In the data rows, 50 means zero.
Some points:
[34 66 26 45 66 65 27 34 43 71 64 52 54 31 42 59 37 54 54 44 48 59 52 73 62 65 37 46 52 43 52 48 50 67 64 45 29 38 48 68 33 55 30 65 54 41 55 60 39 27 62 59 52 47 34 43 45 69]
[59 36 35 51 49 36 43 60 49 70 26 47 68 69 69 54 42 58 46 61 32 65 55 34 23 58 37 57 48 48 55 66 42 61 35 60 44 69 55 60 75 53 56 82 16 74 54 69 67 81 66 72 30 96 61 55 55 40]
[42 41 54 72 64 56 80 45 37 54 44 82 30 32 46 34 16 65 60 60 49 63 39 45 59 66 83 64 35 53 34 80 82 49 60 49 60 56 32 32 44 54 55 44 32 39 45 52 41 56 75 54 61 65 43 49 50 66]
[38 39 61 55 45 52 82 75 60 60 48 37 57 51 48 52 45 75 49 60 52 54 45 67 44 66 76 61 48 45 47 51 53 47 58 32 35 46 74 82 47 56 33 48 61 42 56 55 37 30 46 54 63 51 47 78 55 51]
[62 39 52 44 56 59 40 72 35 37 53 56 44 41 42 31 58 51 45 82 62 32 41 43 52 32 40 16 39 40 61 52 67 33 44 64 27 46 38 44 55 60 33 46 61 46 54 53 63 60 51 52 58 25 45 53 52 45]
[41 62 64 62 66 50 47 47 48 17 43 34 64 47 66 40 38 49 66 48 56 49 43 57 63 59 30 44 59 33 65 55 24 47 51 51 52 31 64 43 10 63 75 69 61 36 44 70 60 36 49 55 58 20 53 67 57 61]
[28 55 54 60 32 56 44 64 35 27 43 49 50 35 54 54 67 44 52 55 39 47 32 66 56 39 42 55 54 53 49 26 54 70 68 42 68 84 47 47 42 30 42 51 77 32 53 46 45 43 47 42 34 45 66 53 46 75]
[57 56 52 44 51 36 54 30 49 50 55 53 54 50 47 62 55 36 61 72 45 43 50 52 66 63 67 55 64 62 62 59 48 41 48 44 63 28 45 44 61 52 34 56 37 49 45 50 75 67 72 38 49 62 44 44 57 56]
[65 45 53 59 58 37 42 72 57 54 60 35 42 83 48 85 37 60 48 30 75 31 63 36 52 62 64 58 59 30 44 92 47 70 36 43 37 58 32 67 33 43 33 82 25 52 45 28 27 97 66 74 39 66 47 44 58 18]
[59 53 57 22 52 41 54 51 45 67 48 49 43 34 67 48 46 49 55 60 27 47 69 61 20 60 41 69 55 40 52 68 36 40 47 39 75 55 36 48 43 27 57 42 42 56 54 58 45 60 38 33 45 60 63 54 53 42]
[56 61 34 42  5 31 68 50 73 43 30 36 61 58 36 61 72 45 45  7 32 53 63 41 60 44 25 34 50 39 58 50 84 44 47 56 49 75 39 65 58 78 59 67 40 74 52 36 60 67 50 36 54 66 28 41 53 53]
[54 40 45 53 51 33 41 43 64 61 37 30 76 58 57 34 59 36 33 69 42 31 53 42 37 65 52 38 33 52 33 56 42 46 20 65 62 69 34 51 43 45 44 43 25 41 57 54 41 41 52 54 52 51 64 46 52 64]
[20 62 55 66 47 47 26 52 38 62 44 53 47 57 43 58 49 44 60 54 58 49 52 48 27 54 64 49 53 60 59 59 49 36 49 53 51 49 69 51 32 54 47 43 44 65 44 30 54 49 64 53 55 42 47 50 31 69]
[34 71 41 34 41 50 43 61 48 41 66 64 54 60 40 37 46 62 52 32 41 45 33 55 60 49 37 15 43 48 48 46 56 59 50 38 47 59 51 51 59 52 72 34 66 49 38 46 75 44 35 39 52 40 78 44 57 58]
[47 42 36 48 49 60 56 46 63 55 46 52 29 86 63 67 61 37 36 59 51 51 46 43 34 60 50 36 32 47 41 63 78 31 58 56 72 35 53 27 48 48 43 61 40 41 33 56 47 61 50 73 70 68 54 27 62 36]
[73 46 46 53 32 13 35 89 33 47  8 78  9 39 13 21 46 30 33 67 50 61 15 63 66 59 34 26 75 44 28 37 40 19 53 68 58 54 61 59 94 40 75 31 84 43 71 45 49 43 38 50 32 31 49 42 37 49]
[45 55 62 46 48 76 59 39 50 45 58 49 70 24 40 86 55 63 65 24 48 35 68 60 25 40 72 50 37 67 51 33 35 30 55 31 42 51 39 21 55 37 57 64 66 45 53 65 41 19 41 47 43 67 49 43 49 44]
[47 66 40 31 39 46 44 23 73 23 76 16 48 38 51 60 52 71 62 63 47 35 37 64 59 35 49 31 78 78 47 45 65 67 62 71 37 42 82 54  8 61 60 57 42 27 59 63 39 42 59 52 50 32 62 67 24 66]
[62 43 52 63 70 20 45 59 50 26 54 33 49 45 41 39 34 59 62 54 62 54 23 52 53 51 35 68 24 47 43 55 37 27 70 39 64 64 50 34 66 45 49 39 81 35 33 46 54 69 62 56 31 32 43 43 47 55]
[47 48 43 60 50 42 28 93 56 16 30 78 42 42 22  0 65 27 50 53 59 58 42 47 59 40 56 48 54 44 45 35 55  4 47 77 47 52 54 54 69 53 61 34 78 51 40 42 64 37 41 59 15 61 77 27 44 43]
[80 68 51 56 52 30 71 26 60 56 88 70 60 34 53 65 85 58 34 43 63 59 54 29 42 44 47 62 43 60 72 40 48 50 56 41 44 49 48 41 20 61 54 49 73 45 48 38 46 65 38 28 47 51 54 57 42 55]
[83 55 48 51 36 53 38 44 52 38 29 55 40 59 57 62 55 45 53 51 71 53 51 64 45 47 48 42 29 59 47 40 74 68 50 29 30 20 50 32 60 50 29 47 57 61 66 44 64 38 38 39 46 51 60 63 36 60]
[64 60 61 45 55 53 42 60 68 61 70 61 53 44 39 64 33 39 53 40 71 76 66 73 51 48 43 58 45 48 51 56 48 64 49 49 57 53 72 63 46 57 31 35 34 66 17 72 51 50 46 40 70 44 44 74 24 31]
[26 13 30 25 45 53 56 61 62 51 37 56 55 48 71 58 18 24 52 70 49 46 44 37 43 57 44 63 64 56 38 76 46 43 52 50 60 33 41 51 65 67 36 52 25 46 63 40 76 49 24 45 49 54 40 42 76 44]
[53 55 33 52 49 54 52 51 16 80 49 41 59 65 35 28 46 32 46 60 32 53 63 47 82 43 67 60 38 65 53 60 43 52 67 31 38 62 47 38 40 48 54 47 45 49 41 55 57 49 56 59 62 48 61 46 57 32]
[28 24 78  0 35 86 42 70 48 83 50 38 47 72 65 76 23 36 60 30 65 48 37 23 40 54 64 74 54 55 38 52 41 45 62 63 51 20 15 48 45 78 36 71 62 67 52 67 45 45 56 46 55 38 31 70 49 69]
[50 45 40 70 67 46 46 57 58 56 52 31 51 51 61 58 56 36 69 49 27 59 65 33 37 23 54 39 53 34 34 54 44 48 57 58 46 36 40 35 59 50 57 38 48 52 48 46 39 66 43 46 54 56 36 58 49 54]
[54 30 27 80 70 53 65 58 47 61 36 19 60 55 62 37 53 54 35 39 58 67 63 35 55 60 41 67 49 57 66 67 45 48 20 66 59 59 38 43 61 21 67 56 37 60 42 44 44 49 57 19 54 69 50 21 51 40]
[23 42 58 76 50 67 41 26 69 35 27 81 45 28 57 69 51 57 45 54 42 51 64 51 68 61 70 24 44 61 44 15 24 64 63 42 43 41 36 55 41 41 55 59 76 64 55 48 33 39 35 33 81 66 56 48 55 41]
[28 56 69 45  5 54 34 70 64 43 70 55 62 33 63 51 36 43 53 63 45 64 42 30 28 53 51 70 61 40 49 52 25 78 62 69 41 40 28 50 68 77 56 71 56 63 61 40 51 44 54 70 97 54 49 60 58 32]
[61 62 27 76 51 36 57 22 26 63 78 40 47 30 49 42 72 74 36 55 48 16 54 47 59 47 57 68 34 51 58 11 82 68 36 45 65 69 80 24 50 33 67 19 47 59 77 48 31 59 40 31 16 46 44 43 58 27]
[62 57 85 48 52 58 38 61 49 48 45 61 66 55 41 66 49 58 60 45 45 62 61 41 50 44 40 40 59 65 35 37 50 45 31 18 57 25 44 64 48 75 51 45 53 27 52 39 54 44 65 65 55 22 56 34 51 35]
[49 43 39 45 38 66 50 46 38 59 59 30 48 42 92 42 52 41 76 35 93 31 45 68 32 68 42 39 64 46 73 44 40 53 40 50 45 45 49 64 41 54 38 12 58 52 58 35 38 43 33 82 49 47 58 49 32 56]
[88 48 36 59 41 52 50 54 67 58 69 68 45 63 32 60 63 73 47 40 39 27 42 28 68 34 36 65 53 56 66 61 71 45 49 40 53 34 53 41 39 39 36 22 30 70 65 62 53 63 51 64 51 31 52 61 74 61]
[34 54 80 43 65 77 66 11 52 57 48 51 55 55 15 56 57 64 30 36 26 72 44 72 60 49 50 38 63 50 57 22 58 64 68 62 38 52 51 64 45 47 54 31 28 57 34 36 37 47 49 43 44 42 61 65 66 50]
[58 47 33 30 76 52 65 49 43 33 21 61 60 56 58 60 52 36 61 50 45 60 37 26 65 47 43 66 39 34 49 48 40 55 35 49 54 49 60 42 54 33 42 55 24 40 41 33 61 52 52 36 68 62 17 52 62 45]
[26 72 31 58 61 70 66 31 32 48 73 49 34 52 41 32 51 59 44 32 63 43 50 64 42 53 37 54 52 51 45 35 32 61 52 40 34 23 63 65 41 64 35 62 39 37 31 64 52 46 53 52 47 27 41 49 25 59]
[77 25 36 39 40 28 54 44 38 45 52 39 51 75 68 30 48 52 16 52  8 55 66 34 39 55 60 47 39 38 50 78 40 49 15 43 63 75 57 47 59 26 49 71 40 61 41 43 51 63 69 47 34 83 30 71 59 33]
[48 34 72 55 54 23 50 35 53 59 71 52 42 41 65 59 64 62 59 37 43 35 59 65 59 31 51 54 42 52 67 58 47 49 37 51 41 50 73 59 52 37 60 49 59 35 42 76 41 49 27 58 57 55 72 26 52 59]
[45 55 61 39 75 62 41 42 38 49 46 52 48 38 56 45 44 42 44 29 58 60 78 58 41 42 68 63 51 61 65 31 52 65 79 59 59 66 51 66 68 45 56 41 46 42 70 28 49 40 56 61 60 49 50 57 50 61]
[30 61 75 51 64 70 82 31 54 60 64 42 57 61 42 53 66 55 36 56 63 35 77 50 58 57 42 46 54 58 54 52 63 74 53 54 54 67 46 36 63 48 61 39 61 71 51 66 29 25 48 49 23 44 49 48 24 43]
[65 68 66 50 49 52 40 47 58 33 36 66 22 64 45 11 47 45 59 81 70 65 16 77 61 16 56 42 79 29 14 36 42 23 45 64 50 69 55 71 62 46 58 68 74 39 58 53 73 48 45 35 41 35 36 37 63 51]
These points spread out most along one direction. Take the direction at right angles to it along which they spread out most. Go by this last direction. How far along it is each point below, from 0 to 99? 50 is the average, and the first point above lies past it. One standard deviation of the points above along it is 16.
[62 43 52 63 70 20 45 59 50 26 54 33 49 45 41 39 34 59 62 54 62 54 23 52 53 51 35 68 24 47 43 55 37 27 70 39 64 64 50 34 66 45 49 39 81 35 33 46 54 69 62 56 31 32 43 43 47 55] 35
[59 53 57 22 52 41 54 51 45 67 48 49 43 34 67 48 46 49 55 60 27 47 69 61 20 60 41 69 55 40 52 68 36 40 47 39 75 55 36 48 43 27 57 42 42 56 54 58 45 60 38 33 45 60 63 54 53 42] 45
[62 39 52 44 56 59 40 72 35 37 53 56 44 41 42 31 58 51 45 82 62 32 41 43 52 32 40 16 39 40 61 52 67 33 44 64 27 46 38 44 55 60 33 46 61 46 54 53 63 60 51 52 58 25 45 53 52 45] 40
[34 54 80 43 65 77 66 11 52 57 48 51 55 55 15 56 57 64 30 36 26 72 44 72 60 49 50 38 63 50 57 22 58 64 68 62 38 52 51 64 45 47 54 31 28 57 34 36 37 47 49 43 44 42 61 65 66 50] 70
[77 25 36 39 40 28 54 44 38 45 52 39 51 75 68 30 48 52 16 52  8 55 66 34 39 55 60 47 39 38 50 78 40 49 15 43 63 75 57 47 59 26 49 71 40 61 41 43 51 63 69 47 34 83 30 71 59 33] 23
[54 40 45 53 51 33 41 43 64 61 37 30 76 58 57 34 59 36 33 69 42 31 53 42 37 65 52 38 33 52 33 56 42 46 20 65 62 69 34 51 43 45 44 43 25 41 57 54 41 41 52 54 52 51 64 46 52 64] 39
[47 42 36 48 49 60 56 46 63 55 46 52 29 86 63 67 61 37 36 59 51 51 46 43 34 60 50 36 32 47 41 63 78 31 58 56 72 35 53 27 48 48 43 61 40 41 33 56 47 61 50 73 70 68 54 27 62 36] 41
[73 46 46 53 32 13 35 89 33 47  8 78  9 39 13 21 46 30 33 67 50 61 15 63 66 59 34 26 75 44 28 37 40 19 53 68 58 54 61 59 94 40 75 31 84 43 71 45 49 43 38 50 32 31 49 42 37 49] 8
[58 47 33 30 76 52 65 49 43 33 21 61 60 56 58 60 52 36 61 50 45 60 37 26 65 47 43 66 39 34 49 48 40 55 35 49 54 49 60 42 54 33 42 55 24 40 41 33 61 52 52 36 68 62 17 52 62 45] 38
[41 62 64 62 66 50 47 47 48 17 43 34 64 47 66 40 38 49 66 48 56 49 43 57 63 59 30 44 59 33 65 55 24 47 51 51 52 31 64 43 10 63 75 69 61 36 44 70 60 36 49 55 58 20 53 67 57 61] 62
[45 55 62 46 48 76 59 39 50 45 58 49 70 24 40 86 55 63 65 24 48 35 68 60 25 40 72 50 37 67 51 33 35 30 55 31 42 51 39 21 55 37 57 64 66 45 53 65 41 19 41 47 43 67 49 43 49 44] 71
[28 56 69 45  5 54 34 70 64 43 70 55 62 33 63 51 36 43 53 63 45 64 42 30 28 53 51 70 61 40 49 52 25 78 62 69 41 40 28 50 68 77 56 71 56 63 61 40 51 44 54 70 97 54 49 60 58 32] 54
[64 60 61 45 55 53 42 60 68 61 70 61 53 44 39 64 33 39 53 40 71 76 66 73 51 48 43 58 45 48 51 56 48 64 49 49 57 53 72 63 46 57 31 35 34 66 17 72 51 50 46 40 70 44 44 74 24 31] 62
